Where one turn sends some rows of the set: a few examples, then the rows asked:
vomu: -31; -258; -101; -68; -249; -23; 182; -236; -44; 68; -55; -92; 90; 139; -79; -95; -94; -157; 127; 209; 48; -334; 20; 177; 295; 110; -9; 153
Pomek: -230; -104; 41; 218; -58; -33; -312; 3; 97; 130; -15; -84; -12; -6; -125; 179; 167; -186; 111; 325; 191; -405; -212; 231; -182; 55; -241; -181
Mik: -451; -192; -101; 12; 73; 2; 69; -34; 234; 23; -158; 221; 62; 39; 48; 116; 42; -34; 188; 124; 16; -211; -217; -239; 205; 267; -192; 182
boso: -112; -85; -43; 160; -71; -199; 164; 9; 516; 3; -12; -165; 144; -60; -16; -85; 362; -95; 145; 156; 77; 35; -280; 24; -254; 175; 35; 56
Nad: 92; -108; -33; -1; 44; -286; 125; -43; 298; 311; -132; 37; -94; 208; 67; -11; 453; -283; 131; 208; 36; -129; -90; -32; -102; 234; -29; 166
dured: -50; -26; 219; 76; -168; 27; -90; 232; 98; -91; -174; 163; -238; -290; -92; 105; -65; -256; 43; 34; 84; -42; -289; 91; -28; 279; -45; 28
Befor: 84; -7; -85; -81; 45; -187; 132; 62; 210; 343; -136; -103; -95; 236; -29; 26; 463; -239; 219; 147; 78; -190; -27; 26; -177; 262; -45; 5
far: -437; -143; -62; -57; 61; -34; -46; -64; 168; 1; -145; 287; 29; -30; 46; 84; 58; -3; 128; 151; -30; -152; -163; -231; 188; 266; -183; 238
fime: 270; 25; 133; -134; -134; 66; 88; 3; 177; 59; -152; -121; 38; -84; -174; 198; 400; -167; 100; 255; 55; -23; -150; -69; -225; 184; 51; 145
repi: -84; -33; 177; 68; -148; 31; -89; 261; 124; -35; -216; 121; -283; -286; -80; 226; -64; -227; 39; 56; -15; -64; -230; 102; -14; 234; -99; 73
gobet: -52; -87; -113; -153; -173; -35; 172; -34; 180; 209; 55; -220; -52; -134; -188; -146; 422; -132; 193; -66; 76; 53; -188; -95; -132; 115; 14; 103
barul: -90; 22; -47; 66; 83; -168; 256; 68; 479; -5; -54; -177; 30; 5; 7; 85; 366; -46; 49; 103; 53; 25; -251; -23; -160; 262; 0; 69
divu: -157; -104; 95; 274; -100; -18; -249; 30; 159; 152; -133; -89; -56; 62; -114; 217; 168; -191; 191; 307; 178; -451; -208; 194; -106; 54; -259; -189
seler: -71; -132; 259; -178; -106; -24; 89; 65; 264; 176; -135; -174; -84; 102; 150; -203; 236; -99; 137; 143; 34; -98; 7; 146; -197; 209; 75; -114
bave: -9; -98; 185; -212; -156; 62; 188; 57; 271; 74; -127; -206; 74; 150; 41; -93; 268; 53; 213; 135; 4; -57; 40; 69; -117; 247; 69; -71
Sibi: -8; -254; -35; -101; -197; -62; 208; -212; 66; 72; -3; -79; 156; 125; -111; -90; -96; -135; 54; 219; 9; -309; -63; 137; 334; 79; 3; 245
masi: -465; -174; -84; 52; 50; -41; 72; -114; 243; 30; -150; 200; 63; -17; 3; 40; 68; 43; 163; 112; -43; -122; -196; -177; 279; 274; -131; 119
detos: 79; -230; -34; -111; -262; -78; 203; -177; 7; 54; -65; -1; 132; 108; -37; -136; -55; -127; 56; 232; 95; -268; -79; 138; 335; 52; -43; 223
rigul: -150; -55; -308; -8; -97; -53; 44; -102; 173; 127; -76; -148; 63; -47; -465; -235; -88; -271; 192; 277; 185; -357; -256; 97; -235; 174; -125; 124
dur: -106; -63; 128; 242; -59; -49; -306; 30; 195; 240; -133; -103; -59; 7; -209; 129; 191; -171; 149; 315; 120; -391; -205; 245; -158; 33; -281; -138
senud: -184; 4; -222; 35; -145; -125; -30; -241; 161; 40; -118; -139; 37; -84; -471; -217; -107; -262; 185; 310; 187; -337; -188; 82; -186; 266; -51; 166
Tifev: -41; -224; -130; -22; -309; -147; 222; -211; 19; 89; -27; 10; 160; 91; -37; 10; -86; -97; 80; 289; 75; -288; -35; 161; 317; 106; -80; 189
refel: -387; -232; -15; 11; 111; -22; 42; -26; 243; 10; -117; 295; 64; 2; 92; 31; 143; -28; 213; 89; -4; -206; -215; -213; 194; 291; -186; 164
sezak: 226; 49; 103; -208; -102; 29; 180; -40; 197; 58; -205; -89; 153; -105; -2; 50; 238; -184; 78; 381; 69; -88; -138; -20; -264; 158; 126; 157
kof: -395; -206; -5; 4; 49; -40; 93; 2; 260; 30; -128; 293; 42; -21; 13; 117; 82; 4; 235; 155; -111; -190; -214; -212; 237; 295; -101; 166
Tukar: -143; -14; -288; 64; -120; -29; -34; -177; 102; 118; -76; -81; -7; -76; -530; -173; -23; -313; 197; 260; 224; -326; -288; 25; -208; 187; -85; 91
Goled: -77; -12; 225; 88; -220; 55; -89; 171; 115; -70; -185; 149; -261; -192; -136; 180; -135; -237; 20; 21; 70; -58; -238; 15; 51; 226; -72; 83
pedu: -137; -33; -308; 27; -79; -100; 23; -164; 171; 112; -166; -128; 109; -126; -411; -272; -32; -302; 201; 277; 237; -302; -285; 55; -191; 264; -138; 162
Bebi: 18; -210; -36; -43; -329; -64; 178; -218; 41; 74; -91; -68; 112; 163; -106; -53; -100; -117; 112; 255; 91; -317; -53; 124; 342; 38; -62; 180
bivur: -211; 0; -289; 42; -104; -46; -19; -152; 156; 90; -156; -200; 28; -112; -453; -181; -103; -333; 173; 250; 229; -307; -284; 31; -168; 232; -104; 150
ribe: -15; -84; -61; -151; -209; 1; 90; 41; 125; 222; 8; 21; 14; -218; -40; -112; 393; -229; 259; -28; 42; 61; -175; -160; -204; 70; 43; 103
vov: -115; -51; 99; 281; 26; -16; -288; -7; 168; 163; -128; -31; -65; 48; -134; 223; 160; -201; 78; 273; 172; -385; -176; 229; -131; 80; -278; -146
Zoga: -77; -120; 133; 255; -65; -84; -260; -2; 150; 149; -147; -113; -38; -4; -79; 97; 230; -192; 182; 352; 170; -447; -225; 265; -122; 51; -231; -176
dozol: -87; -21; 224; 125; -251; -14; -92; 190; 118; -47; -108; 247; -285; -190; -111; 173; -109; -196; 44; 22; 72; -101; -166; 102; -31; 255; -129; 39
kiret: -56; -29; 155; 73; -209; 98; -56; 186; 120; -150; -230; 195; -248; -227; -93; 207; -112; -118; 25; 94; 38; -39; -209; 57; -6; 233; -105; 73

pedu goes to refel
dur goes to Sibi
masi goes to vov
Now find these:
boso goes to Nad
divu goes to Bebi
Pomek goes to Tifev
bave goes to fime

Where one turn sends some rows of the set: a few examples, then the rows asked:
Bom: -356; -46; 210; 101; 269; 121; 8; 126; -90; 215; -108; 121; 8; 32; -62; -83; -71; -71; 144; -110; -90; -146; 14; 57; 180; -308; 167; -292; 92; -181; -89
kaso: -305; -161; 175; 182; 42; -40; 137; -12; 28; 394; -189; 22; 107; 190; 14; 0; 133; -4; -93; -36; -175; -319; -77; -18; -137; -406; 193; -94; -16; 66; -68
Rab: -230; -102; -102; -171; 88; 79; 281; -145; 154; 320; -250; 303; 78; 257; -125; -34; 65; -297; -82; -27; -71; -371; -129; -23; -48; -353; -220; -76; -95; -102; -62
Bim: 94; 12; 59; -34; 196; 226; -41; -45; -196; 122; 64; 345; 94; 106; 165; -279; 47; -154; -109; 153; -19; 92; 58; -15; 294; -145; -249; -221; 53; -151; 202
lono: -457; -114; 210; 55; 125; -41; 160; 63; -165; 378; -112; 19; 36; 71; 80; -157; 65; 39; 101; -122; -185; -251; -13; 19; -4; -337; -10; -232; 104; -19; -79
paveg: 147; -226; 241; -70; 33; -65; 75; -90; 1; 279; -264; -163; 11; 132; 309; 162; -90; -237; -99; -6; -322; 79; -170; -56; -175; -327; -196; -95; -109; 34; 91
tugil: 88; -136; -170; -39; -164; -53; 51; 76; 94; 212; -208; 165; 33; 63; -85; -363; 28; -172; 15; 92; -177; 290; 56; -47; 13; -274; -204; -156; 22; 401; 73
voti: -375; -110; -34; -49; 169; 36; 205; -69; 22; 393; -211; 295; -94; 103; 10; -230; 151; -522; 30; -30; -252; -353; -40; -132; 19; -112; -113; -109; 156; -122; 57
Zume: -170; -83; -123; 165; 320; 93; -12; 46; -19; 278; -211; 25; -107; -3; -288; -147; -25; -409; 30; -64; -312; -256; -9; -135; 35; -46; -108; -226; 179; -59; 137
bas: 107; -98; 75; -56; -52; -6; 208; -137; -468; 266; -126; 79; 88; 200; 171; -235; 46; -187; -135; 40; -163; 55; -35; -61; 156; -307; -359; -198; 138; 92; 167
Voka: -202; -92; 176; 234; 181; 117; -16; 53; 103; 231; -186; 123; 82; 147; -123; 68; -8; -114; -44; -22; -79; -213; -51; 15; 45; -383; 372; -157; -29; -94; -74
Res: 198; -205; 327; 1; 181; 67; -133; -62; 197; 190; -174; -27; -24; -12; 224; 125; -113; -359; -78; 50; -277; 78; -78; -81; -136; -133; 57; -63; -123; -78; 170
Nuzub: 11; -119; 309; -97; 308; 107; -93; 49; 133; 140; -94; 179; -5; -40; 429; 48; -66; -330; 11; 98; -198; 103; -6; 1; 97; -93; -136; -176; -30; -218; 136
Lut: 246; -133; 138; 15; 52; 261; -135; -238; 47; 169; -5; 260; 57; 30; 5; -251; 0; -253; -148; 165; 32; -11; -8; -116; 15; -73; 144; -35; -136; -101; 287
Nifa: -28; -76; -190; 42; 240; 138; 67; -32; 114; 201; -251; 32; 60; 145; -422; 47; -104; -185; -83; -62; -123; -278; -102; -26; -30; -283; -216; -192; -72; -41; 20
Levog: 17; -138; -92; -106; -142; 36; 45; 37; 207; 167; -219; 417; 5; 1; 15; -390; 27; -365; 84; 157; -31; 265; 80; -38; 138; -198; 2; -130; 2; 241; 77
pap: 96; -165; -94; 24; -163; -38; 13; 50; 167; 209; -247; 249; 0; 14; -68; -362; 56; -366; 4; 138; -177; 259; 86; -90; 32; -187; 21; -101; 53; 382; 122
daf: 258; -241; 152; -7; -198; 29; 118; -331; -228; 313; -198; -6; 52; 126; 9; -203; 1; -291; -174; 53; -105; -50; -101; -164; -122; -238; 32; -10; -55; 142; 252
simo: 2; -109; -167; -167; -143; 25; 79; 56; 140; 165; -182; 326; 34; 52; 4; -389; -2; -171; 91; 114; -32; 296; 51; 9; 119; -287; -226; -182; -28; 262; 29
zopi: -37; -137; 217; -165; 161; -25; 116; 22; -64; 232; -177; 45; 29; 103; 513; 85; -41; -210; -12; 47; -240; 102; -96; 26; 59; -286; -397; -203; -11; -102; 60

pap goes to tugil
Nuzub goes to Res
Now find these:
voti goes to Zume
daf goes to bas
kaso goes to lono

